In the rows, zero is written as 128.
which system made each run:
Q, run 1 (11 x 18):
132 131 153 109 161 134 129 129 135 120 131 110 142 114 101 111 113 148
144 98 101 140 101 150 130 151 108 127 132 129 140 131 137 137 117 115
97 132 136 133 144 110 136 92 112 126 131 151 119 130 126 102 137 118
162 121 131 114 111 133 124 133 149 113 126 118 118 126 144 147 169 142
111 163 100 131 130 101 134 130 138 151 124 119 126 125 120 135 95 115
138 131 169 110 138 155 127 153 132 121 138 135 148 132 104 116 137 138
119 101 108 164 120 131 114 140 105 146 106 124 132 145 154 144 112 117
112 112 154 111 156 123 131 83 122 103 134 127 113 120 115 106 125 137
170 120 92 125 90 136 129 137 132 113 123 119 121 105 144 136 153 133
106 166 114 130 141 97 159 113 148 143 139 147 122 141 113 113 115 104
141 146 168 112 123 156 103 166 141 130 145 124 142 136 127 144 165 147
M, run 2 (11 x 18):
110 147 153 150 123 127 105 91 143 127 123 144 105 124 126 109 143 131
158 103 108 128 125 142 137 126 141 100 145 108 121 117 133 117 157 142
127 148 129 104 120 105 144 129 127 110 151 123 109 123 120 124 83 126
131 125 172 134 126 142 149 159 142 141 121 156 148 115 123 125 132 145
91 117 100 153 146 117 132 119 158 151 131 107 128 116 138 146 125 134
138 120 148 111 162 132 103 88 99 119 121 120 138 114 123 120 123 137
148 109 94 126 82 131 140 131 102 121 129 146 139 107 141 146 126 115
105 179 136 116 122 112 133 111 136 133 157 156 123 141 117 121 148 110
148 125 136 117 147 143 129 177 140 127 141 103 141 135 142 136 169 151
117 138 104 114 147 97 133 139 132 142 98 99 120 134 122 140 72 119
123 111 167 139 132 167 100 124 114 143 92 155 155 123 106 115 120 122
H, run 3 (11 x 18):
135 134 127 117 133 157 117 141 112 131 154 131 148 133 126 128 147 119
102 112 123 141 138 110 127 141 104 130 127 115 133 134 143 134 117 140
143 128 149 112 130 121 116 106 123 123 100 134 119 135 132 138 132 125
134 129 93 130 123 137 131 136 138 134 110 126 132 120 123 117 141 112
111 143 131 133 145 124 126 119 121 128 153 128 132 153 113 118 129 121
143 114 136 127 118 131 123 148 112 108 133 123 115 135 145 123 123 135
114 143 130 132 121 106 132 131 142 144 99 134 116 125 131 133 119 128
137 130 138 113 143 155 118 124 147 124 132 127 131 125 112 119 143 121
129 117 108 156 133 124 138 133 124 132 142 117 134 128 127 118 109 132
128 129 155 115 116 119 135 110 118 119 131 149 122 135 130 133 116 124
129 123 117 134 104 141 126 144 140 127 116 129 124 111 138 128 151 133
B, run 4 (11 x 18):
165 146 102 108 138 118 130 121 134 134 104 121 120 112 143 133 134 118
128 129 110 109 137 143 119 150 114 123 150 108 138 151 115 134 114 109
128 122 141 160 141 121 129 148 105 146 121 136 147 134 150 123 132 145
103 113 139 113 134 126 122 111 133 127 101 135 107 146 132 137 133 109
142 142 116 140 115 143 100 127 130 120 116 115 132 120 109 108 152 137
154 123 108 133 132 113 155 131 136 121 135 125 111 150 142 126 116 115
102 141 154 125 117 133 114 147 123 119 153 129 131 147 111 125 119 135
133 129 139 150 142 119 142 132 151 145 105 138 123 105 148 119 135 146
111 111 123 107 134 138 115 101 143 118 130 112 115 131 109 140 109 111
156 118 124 155 111 143 124 135 112 121 133 131 152 110 119 112 139 150
120 120 114 124 115 102 162 114 128 127 132 149 110 146 143 144 117 103
E, run 5 (11 x 18):
119 126 141 136 151 166 120 141 132 121 143 142 97 137 138 80 122 102
108 88 130 146 128 105 136 131 119 105 117 97 120 163 127 131 143 151
154 137 135 129 117 112 118 89 155 125 109 134 90 118 149 140 114 127
117 128 120 141 107 132 159 152 148 121 131 138 131 88 113 96 134 142
101 134 127 154 140 129 121 113 148 140 175 121 129 150 125 139 125 124
115 109 170 109 137 128 116 131 110 117 123 128 119 107 146 133 108 148
141 125 118 151 107 113 134 128 140 150 98 130 154 123 121 155 132 144
117 142 118 116 142 158 119 105 142 141 138 147 130 99 126 117 137 104
117 112 122 124 121 127 134 142 91 109 160 113 151 130 124 131 143 144
141 149 143 116 129 104 129 115 121 142 125 143 122 151 143 158 105 114
130 144 141 107 123 142 125 168 135 132 98 132 132 104 120 112 145 132
W, run 6 (11 x 18):
150 125 118 130 118 125 117 126 149 108 116 108 95 147 127 121 119 124
124 151 130 143 121 130 132 123 137 122 141 141 115 125 111 94 108 121
148 115 139 149 124 142 139 127 140 121 155 140 124 138 136 123 139 131
102 127 135 139 139 116 130 126 139 129 147 118 111 133 143 136 116 137
149 129 150 131 131 126 120 119 137 127 124 125 128 108 125 129 112 151
127 121 112 133 124 147 128 133 139 139 136 131 122 110 138 138 107 114
115 124 139 128 138 128 136 115 113 133 145 143 148 113 124 127 131 133
135 109 124 126 118 126 127 138 120 127 121 121 131 126 146 153 132 134
109 147 126 118 130 113 126 124 128 140 113 130 132 116 123 134 120 126
151 127 124 117 126 147 124 133 127 127 123 128 143 117 124 128 146 130
112 125 106 124 139 125 135 137 117 135 131 122 131 144 129 130 125 110
E, run 7 (11 x 18):
154 107 156 148 141 160 110 148 143 121 127 113 120 153 125 121 114 137
105 93 107 152 132 121 124 109 122 135 79 126 113 132 136 120 116 114
149 125 136 135 112 130 126 81 139 102 129 139 120 113 114 108 167 142
119 119 103 133 100 114 167 137 132 119 171 142 111 118 156 136 129 119
99 176 165 118 135 96 131 132 142 130 151 131 121 133 112 122 116 147
140 115 151 133 136 155 117 178 159 146 127 103 136 121 143 155 112 149
102 114 108 149 158 129 105 99 126 157 86 111 146 115 110 129 96 119
161 93 139 131 110 168 108 89 107 106 128 144 151 111 112 119 154 131
114 118 90 135 99 100 165 112 93 130 143 164 127 135 159 138 152 100
119 189 165 76 126 100 140 130 136 112 160 144 117 130 117 124 163 135
139 143 117 117 134 127 136 213 150 143 146 88 128 131 153 158 107 146
N, run 8 (11 x 18):
139 108 132 119 99 123 131 141 144 104 119 112 114 134 132 142 160 147
139 157 98 129 118 119 123 94 128 130 135 132 123 107 115 118 105 111
125 118 143 122 142 147 157 165 128 123 146 141 136 137 123 102 136 122
110 131 120 162 125 104 111 123 132 143 137 108 127 140 142 153 119 146
130 116 166 101 134 142 120 111 133 112 111 139 113 118 119 118 112 124
140 114 90 144 103 141 136 141 139 130 127 116 145 107 124 132 148 135
123 138 124 123 167 119 135 97 108 137 145 141 128 135 139 119 117 104
125 122 152 115 104 127 134 168 118 111 138 129 127 135 143 136 148 146
128 152 117 143 118 103 121 102 144 148 108 130 126 111 123 140 98 131
126 118 143 98 155 166 133 151 143 125 129 127 132 125 112 113 134 114
137 116 97 165 128 114 113 129 112 133 124 97 138 136 141 138 133 148
H, run 9 (11 x 18):
107 110 106 99 153 112 133 110 132 122 144 78 135 107 119 160 105 144
185 145 145 130 120 126 114 120 89 136 109 144 164 109 121 130 119 148
96 105 95 118 117 140 147 138 118 156 112 151 147 137 135 157 138 84
95 131 139 131 143 129 90 92 101 106 137 113 132 124 116 104 175 148
182 120 99 133 136 100 151 146 116 121 130 109 118 161 168 138 137 128
94 173 127 82 106 109 106 133 121 126 105 124 116 126 100 135 100 110
150 134 152 154 151 173 106 172 136 152 112 137 147 138 132 103 165 132
87 84 108 136 167 118 145 110 134 129 133 100 110 151 132 134 81 107
174 134 162 130 97 125 111 90 103 87 108 151 116 119 106 90 125 146
126 132 79 151 92 126 169 155 165 152 130 157 116 144 152 142 151 90
69 164 160 94 145 130 103 115 139 106 180 105 114 115 102 113 143 148
Q, run 10 (11 x 18):
149 151 139 119 170 107 110 111 105 149 143 115 143 153 154 162 130 136
111 113 138 81 106 118 135 160 112 106 104 115 121 120 117 141 97 131
135 121 110 140 125 156 111 104 119 138 91 140 157 120 88 105 133 108
138 106 113 130 170 139 142 130 128 118 144 120 106 155 160 108 155 109
122 155 120 119 97 90 112 114 107 102 156 104 117 144 124 143 135 146
162 159 151 111 104 124 132 136 148 133 90 159 114 122 115 122 105 117
89 118 119 153 139 159 119 157 169 148 117 118 131 140 109 115 140 116
146 121 143 158 167 130 102 116 100 131 162 105 141 144 144 128 111 152
126 98 137 111 89 114 145 132 103 91 130 134 102 114 142 129 94 133
126 141 114 140 99 138 129 89 148 132 104 157 130 92 101 103 156 119
147 139 112 137 165 131 153 143 170 147 148 121 118 139 161 130 163 124
B, run 11 (11 x 18):
164 144 132 80 151 128 135 116 99 94 130 130 121 123 125 87 163 123
132 138 100 131 101 108 129 175 146 140 133 96 131 155 141 177 132 137
125 160 166 123 166 134 106 130 101 145 125 147 121 130 139 102 82 117
101 87 125 130 152 148 143 153 159 142 97 110 149 129 115 130 165 133
134 113 112 162 123 125 84 71 105 118 121 117 107 131 143 131 109 126
162 114 139 109 97 139 156 145 120 91 117 150 134 148 98 96 153 119
106 174 97 160 96 98 132 141 154 148 155 133 109 142 146 141 130 121
134 156 178 93 183 129 132 128 137 116 156 125 116 125 125 101 121 140
115 92 125 138 126 137 129 168 163 143 107 88 139 102 134 164 112 162
129 109 132 144 142 138 111 71 101 137 105 151 135 118 114 120 68 102
124 89 109 134 98 159 151 127 124 112 134 149 156 130 105 112 194 116
V, run 12 (11 x 18):
131 115 137 146 119 145 102 107 126 114 146 120 119 115 131 123 131 142
130 118 136 120 124 105 157 122 120 105 135 136 113 120 140 117 130 138
120 146 140 120 112 134 132 123 143 135 147 146 135 100 115 135 118 131
135 129 126 149 148 133 139 148 134 142 139 130 136 114 151 115 142 142
101 113 118 117 139 116 132 130 124 131 136 102 138 121 127 151 113 137
143 123 138 124 123 136 110 128 104 132 97 137 143 107 132 130 135 138
117 120 103 116 130 122 154 116 133 130 118 142 129 131 129 127 158 104
123 156 125 117 123 142 98 123 112 125 162 121 138 133 116 128 142 123
151 141 130 129 127 103 147 160 115 130 129 130 123 151 152 129 128 133
105 141 134 119 136 128 124 131 148 151 111 127 132 129 111 146 91 114
146 111 131 160 139 152 105 139 133 135 100 116 134 132 130 114 149 139
N, run 13 (11 x 18):
117 140 133 101 134 138 121 156 133 135 127 127 114 102 145 136 109 121
130 126 128 134 140 120 130 136 127 137 107 108 160 119 103 128 123 150
140 111 127 124 144 150 107 122 118 141 116 130 129 143 141 149 116 102
112 118 120 125 118 122 121 125 100 118 106 129 134 127 128 118 166 132
158 148 120 120 120 111 143 110 133 134 134 145 126 142 136 141 140 114
109 160 124 108 122 122 132 161 127 124 138 128 112 124 128 112 127 121
143 141 140 152 134 113 130 140 145 137 122 115 139 143 107 126 111 151
114 108 130 126 132 158 103 128 142 130 115 118 112 139 123 134 102 109
131 102 121 151 124 139 115 107 116 113 113 121 139 124 117 109 162 139
146 119 109 122 122 122 147 98 121 123 147 149 116 138 149 139 136 103
104 158 134 113 110 114 141 144 115 115 159 142 120 112 132 110 147 134
M, run 14 (11 x 18):
102 136 114 126 118 129 140 155 133 147 120 143 127 122 138 129 134 108
118 139 135 140 155 125 113 120 133 139 130 114 144 148 110 124 143 136
148 103 115 124 140 139 116 132 113 126 112 113 121 132 153 136 120 120
117 139 126 124 98 114 123 112 115 118 109 142 125 133 107 122 116 116
145 135 137 144 118 152 122 135 143 131 146 147 128 136 130 121 158 123
115 130 113 122 143 106 141 142 137 114 140 101 104 141 137 120 132 133
151 130 162 113 134 131 121 136 131 123 113 121 134 133 111 131 101 140
110 112 112 153 113 137 134 141 139 145 106 144 125 107 137 124 114 121
106 128 133 144 146 125 120 85 130 125 144 127 131 137 112 117 142 129
164 105 124 119 123 138 124 125 109 108 145 121 121 120 155 138 139 138
124 156 120 102 100 98 152 130 128 120 123 141 118 121 117 129 114 119
V, run 15 (11 x 18):
96 102 166 156 177 119 138 99 156 156 105 137 126 111 145 134 117 148
102 81 129 115 115 159 111 132 144 99 118 95 128 89 114 127 162 159
162 128 89 114 117 101 143 81 96 102 134 126 126 89 135 117 144 136
122 141 144 94 116 143 163 131 104 127 179 180 152 124 112 122 127 99
110 178 125 166 120 115 122 167 134 171 155 145 135 127 164 141 154 138
117 133 139 101 195 113 134 159 149 150 120 80 137 138 133 153 109 147
140 93 106 132 104 149 98 155 113 131 58 99 152 104 108 140 105 137
143 90 98 132 149 128 136 57 107 127 84 149 133 140 130 119 159 91
98 135 133 96 94 155 106 116 102 89 178 145 118 158 106 115 175 99
170 208 131 134 101 76 135 147 125 125 163 142 102 151 161 122 142 141
122 159 155 107 162 128 160 180 178 162 141 131 128 141 112 139 52 115
W, run 16 (11 x 18):
107 143 110 159 138 131 93 156 121 154 142 107 122 155 157 141 132 124
135 119 167 103 170 120 145 98 141 123 100 132 125 123 114 118 116 133
127 107 101 141 87 162 88 133 125 113 132 107 121 114 117 132 119 124
124 136 117 145 144 96 167 104 106 142 125 166 128 123 141 102 117 111
128 119 151 106 85 133 135 140 149 103 156 127 130 125 118 157 163 150
132 168 99 155 156 103 113 148 126 162 122 105 124 129 160 125 123 135
143 120 165 73 153 151 144 120 154 118 126 133 133 126 97 133 110 119
111 112 103 167 114 163 78 146 94 133 128 111 135 133 135 116 123 122
125 100 137 128 147 96 176 82 122 130 100 165 121 139 133 123 120 107
113 130 124 122 57 129 105 132 132 96 148 113 119 104 118 147 160 157
161 173 95 152 157 87 159 142 133 162 122 131 130 128 158 115 122 127

runs to name:
run 17 (2 x 18):
125 130 115 147 138 119 164 128 139 146 119 149 135 96 127 105 105 126
132 124 137 109 111 145 126 117 128 119 174 135 146 125 121 160 144 128
 -> W
run 18 (2 x 18):
157 155 116 123 149 121 141 134 140 144 125 133 126 176 119 126 115 95
98 140 135 134 117 132 97 163 121 116 128 106 113 161 119 112 137 129
 -> N
run 19 (2 x 18):
121 127 127 145 104 105 141 110 140 129 144 137 123 136 127 149 110 130
136 152 145 129 121 125 124 134 137 131 141 134 117 98 151 127 143 148
 -> W
run 20 (2 x 18):
98 133 119 88 163 131 119 138 112 131 148 105 116 132 142 142 99 103
164 132 153 127 123 118 104 145 100 118 94 107 149 139 109 125 112 159
 -> E
run 21 (2 x 18):
111 118 132 120 118 140 121 131 122 115 142 119 129 112 109 126 94 129
147 114 128 153 119 139 133 123 113 127 118 147 139 115 132 105 138 130
 -> Q
run 22 (2 x 18):
127 125 79 150 102 122 129 126 106 149 94 137 146 86 133 129 122 123
111 143 128 117 142 144 123 80 119 130 162 152 140 150 104 119 152 93
 -> M
run 23 (2 x 18):
113 97 137 102 135 130 139 109 121 118 122 130 130 133 117 141 120 118
139 148 132 147 101 126 104 128 113 137 131 138 136 108 140 137 128 144
 -> M
run 24 (2 x 18):
137 139 104 155 90 137 120 154 120 115 125 124 127 112 106 91 114 134
141 141 131 136 136 120 165 114 140 143 153 168 126 159 138 131 135 98
 -> W
run 25 (2 x 18):
127 148 120 98 129 127 149 160 126 136 127 136 137 122 122 125 129 113
124 152 128 143 145 117 117 148 129 152 122 111 144 144 122 132 121 139
 -> N
run 26 (2 x 18):
109 107 118 134 123 106 152 132 128 146 130 140 117 134 173 170 114 118
118 138 149 91 124 128 107 103 131 108 108 120 131 92 106 124 155 150
 -> H
run 27 (2 x 18):
150 85 128 145 118 174 126 112 163 119 176 124 118 115 145 151 133 130
99 108 112 140 135 115 139 100 94 111 144 130 115 76 150 98 120 142
 -> N
run 28 (2 x 18):
123 108 150 136 167 133 136 102 100 135 153 144 149 118 147 125 138 137
125 111 133 108 108 114 137 138 113 124 130 134 121 111 168 168 135 140
 -> N
run 29 (2 x 18):
129 173 136 165 105 126 109 156 135 135 140 131 129 140 110 105 115 139
115 107 145 149 147 132 138 129 173 136 108 123 104 156 121 118 98 120
 -> N
run 30 (2 x 18):
169 124 108 117 99 99 163 115 140 102 133 125 126 147 116 139 140 130
120 157 132 118 127 152 117 120 123 137 156 158 115 117 128 114 90 94
 -> V
run 31 (2 x 18):
111 136 163 134 146 123 120 159 139 129 147 117 109 129 161 131 137 155
131 115 133 142 100 114 121 119 129 129 120 117 143 117 111 158 89 152
 -> Q
run 32 (2 x 18):
120 113 129 122 130 135 117 111 108 109 145 118 128 105 123 119 119 139
140 116 119 144 108 114 145 139 113 135 120 141 132 126 140 138 105 129
 -> W
run 33 (2 x 18):
138 143 127 146 144 120 125 120 130 134 142 119 138 106 129 118 136 154
144 117 127 104 137 135 141 140 137 126 143 120 124 132 138 147 102 118
 -> W
run 34 (2 x 18):
121 94 134 149 103 125 155 121 146 135 133 142 144 120 120 157 106 133
103 132 135 123 153 153 108 111 135 144 137 136 128 88 143 125 140 124
 -> N
run 35 (2 x 18):
146 125 114 129 144 129 98 113 111 143 106 101 151 123 129 151 114 136
142 99 118 123 126 154 130 139 97 127 111 143 138 142 134 120 127 99
 -> B
run 36 (2 x 18):
124 100 122 112 92 159 105 118 110 109 118 146 108 122 148 138 144 102
106 150 107 152 137 92 143 126 139 135 117 120 124 124 135 106 173 144
 -> H
run 37 (2 x 18):
103 128 153 129 139 126 150 133 128 126 164 145 132 115 130 117 125 139
121 132 134 136 122 119 127 146 139 141 135 119 132 98 145 147 131 157
 -> V
run 38 (2 x 18):
122 152 122 113 133 100 127 98 108 114 161 118 124 135 127 133 129 131
158 139 130 108 100 128 126 171 110 119 122 126 130 129 142 136 137 135
 -> H
